Rows are one point carried round by a steady rotation, each followed by how many ticks it has turned.
The counts run from 0 to 827.
[128 162 101 164 130 126 148 122 133 128  94 145 141 114 112 123 110 108
  92 100 129 115 112  98 149 110 128 176 161 148 168 133  75 133 172 201
 120  98 145  95 127 134] -> 473
[108 169 103 157 136 124 168 123 126 132  87 123 114 155 121 133 128  90
 117  89 149 139 153 100 152 108 150 169 143 153 170 105 114 113 137 195
 110  80 137 120  91 126] -> 109
[138 166 106 140 124 154 124 112 129 121  95 154 130 143 121 114 139  97
 121 102 142 122 131 111 159 116 127 144 162 163 152 114  84 108 166 228
 111 110 134 130  81 115] -> 277
[123 143 105 144 129 121 149 114 129 118  63 138 112 139 108  93 117 108
  97 109 148 133 137 137 162 107 152 158 181 130 146 111 100 102 157 200
 122 110 161  96 129 117] -> 264
[127 138  91 178  98  78 134 147 138 128 136 126 170 110 141 100 135  86
 123 109 122 141  95 104 160 140 131 154 117 145 127 136  83 143 150 183
 110  66 147 123 115 141] -> 75
[111 132 115 186 120  65 164 141 120 128 143 109 140 145 126 138 113  77
 116  94 144 135 123 109 130 141 131 172 130 137 109 145  80 110 154 179
  90  89 163  99 133 138] -> 37
[111 109 137 139 122 122 159  83 130 122  80 150  84 143 123 102 132 103
 119 114 137 140 138 154 138 113 147 153 138 143 143 129  93  93 154 225
  81 126 136 126 109 120] -> 366
[ 90 106 133 156 119  81 158 114 117 110 113 116 117 148 101 102 135  86
 124 105 166 157 144 149 132 133 152 110 143 141  97 116  97 114 142 204
  92 133 168  97 119  98] -> 493
[126  85 101 150 103  76 134 115 120 132 109 117 126 137 138  92 132  89
 142 125 143 167 123 150 176 138 153 131 141 140  81 109 101  94 156 188
  90  92 163 105 128 116] -> 130
[124 145 105 147 120 131 141 102 143 135  65 154 129 127 132  94 122 114
  99 102 129 131 115 138 155  97 135 160 155 138 151 126  85 107 153 222
 113  86 132 128 111 131] -> 70
[ 92 104 135 151 134 102 162 107 105  92 122 135 108 134 103 118 132  90
 136 119 159 157 138 134 149 154 145 108 139 155 109 106  93 115 161 210
  95 148 159  94 105  93] -> 558
[117 143 113 166 111  97 152 155 120  95 159 129 154 116 101 114 139  73
 132 121 133 130 136  83 169 157 153 142 118 159 161 123  92 152 171 171
 107 114 171 101 107 128] -> 553
[100 132 117 146 122 116 160 100 125 102  62 153 101 107 117  75 130 114
 108 114 145 160 127 140 161 131 157 131 144 131 149 101 104 117 134 207
 134 111 146 108  94 105] -> 457
[111 123  98 136 121 124 157 104 123 111  69 142 109 108 113  84 125 111
 124 131 141 152 142 127 189 120 171 149 156 148 170  86 120 128 146 183
 123 104 156  88 114 107] -> 393
[141 155  92 150 110 112 143 136 143 127  84 130 139 132 106  98 117  96
  97 110 138 123 136 122 165 105 157 175 175 130 156 130  93 115 164 182
 121  88 171  99 141 135] -> 266
[113 144 124 191 129  96 162 147 109 109 142 129 123 118 135 128 113  78
 111 105 120 143 104  90 147 169 128 180 113 137 145 154  72 117 166 179
 119  93 145 115 102 146] -> 243
[ 84 129 115 179 136  91 166 119  94 107 104 118 111 134 134 126 127  97
 124  93 155 177 114 117 138 165 131 126 123 137 107 105 102 112 124 197
 121  97 142 111  83 106] -> 247
[126  88 100 158  95  65 139 129 122 119 118 115 133 129 134  87 127  86
 131 126 143 159 122 148 177 144 154 135 139 132  86 120  99  94 160 176
  96  94 166 100 132 123] -> 129
[119 128  99 143 108 113 145 105 149 134  63 150 136 119 120  83 131 110
 106 117 131 132 124 137 169  86 159 166 150 139 172 120  96 130 145 206
 106  84 142 110 131 126] -> 601
[101  84 146 170 109  66 157 111 125 112 129 134 120 123 120  98 123  82
 120 119 133 146 114 145 133 143 141 144 115 132 104 154  76 113 162 203
  83 125 156 113 132 124] -> 297
[122 121 118 165 104  78 143 152 116  88 127 122 130 118 107  93 114  84
 105 117 140 141 117 132 164 163 143 145 147 111 102 140  77 107 173 167
 128 118 192  98 132 131] -> 192
[126 141 109 177 111  91 152 166 106 101 162 113 138 131 129 125 133  62
 129 110 138 145 135  90 171 179 137 152 117 150 132 123  91 116 164 161
 116  95 166 120  99 135] -> 114
[112 115 116 170  95  70 151 145 138 102 117 132 142  90 113  77 116  97
 101 125 123 144  95 140 164 145 144 149 129 116 131 143  76 128 158 172
 128 100 173 101 136 140] -> 528
[ 78  91 121 151 128  90 168  87 125 126  92 132 122 119 112 104 132 106
 138 124 154 164 138 137 160 117 166 120 129 160 132  97 110 134 133 205
  82 122 152  94 125  92] -> 93
[130 171 105 172  92  98 151 159 145 111 119 126 138 128 131 105 144  78
 112  89 127 137 129 100 159 132 144 169 118 130 170 140  99 116 148 174
 128  71 155 141  96 147] -> 513
[126 168  97 144  94 112 141 159 145  96  97 137 133 124 111  80 147  94
 111 100 142 136 143 124 177 133 163 149 148 128 174 116 110 119 145 182
 139  88 169 129  91 126] -> 654
[106 122 112 153 118  95 144 123 104  97  91 124 120 137 113  94 132 104
 116 105 164 161 126 149 157 153 143 100 157 132  93 101  98 107 148 203
 129 121 164 102  98  93] -> 791
[105 125 114 185 125  63 163 130 112 132 138  97 135 154 132 140 117  80
 122  95 146 143 128 113 131 147 131 157 125 143  97 132  90 111 148 183
  88  88 155 104 124 130] -> 38
[121  95  99 171 104  69 146 133 119 116 132 127 144  95 128  93 119  95
 126 135 125 147 100 118 190 146 157 157 132 134 119 126  90 132 166 165
 105  95 169  84 146 131] -> 464
[130 166 105 157 103 107 141 137 155 129 110 135 164 130 118 106 136  91
 108  92 128 115 117 105 141  99 136 171 142 146 164 144  77 131 152 203
 106  79 147 133 114 144] -> 810
[104 155 104 157 130 119 169 125 116 104  84 134 112 129 114 103 142  97
 121 108 152 158 151 107 175 132 167 142 142 148 184  86 122 123 135 185
 134  92 150 109  82 109] -> 251
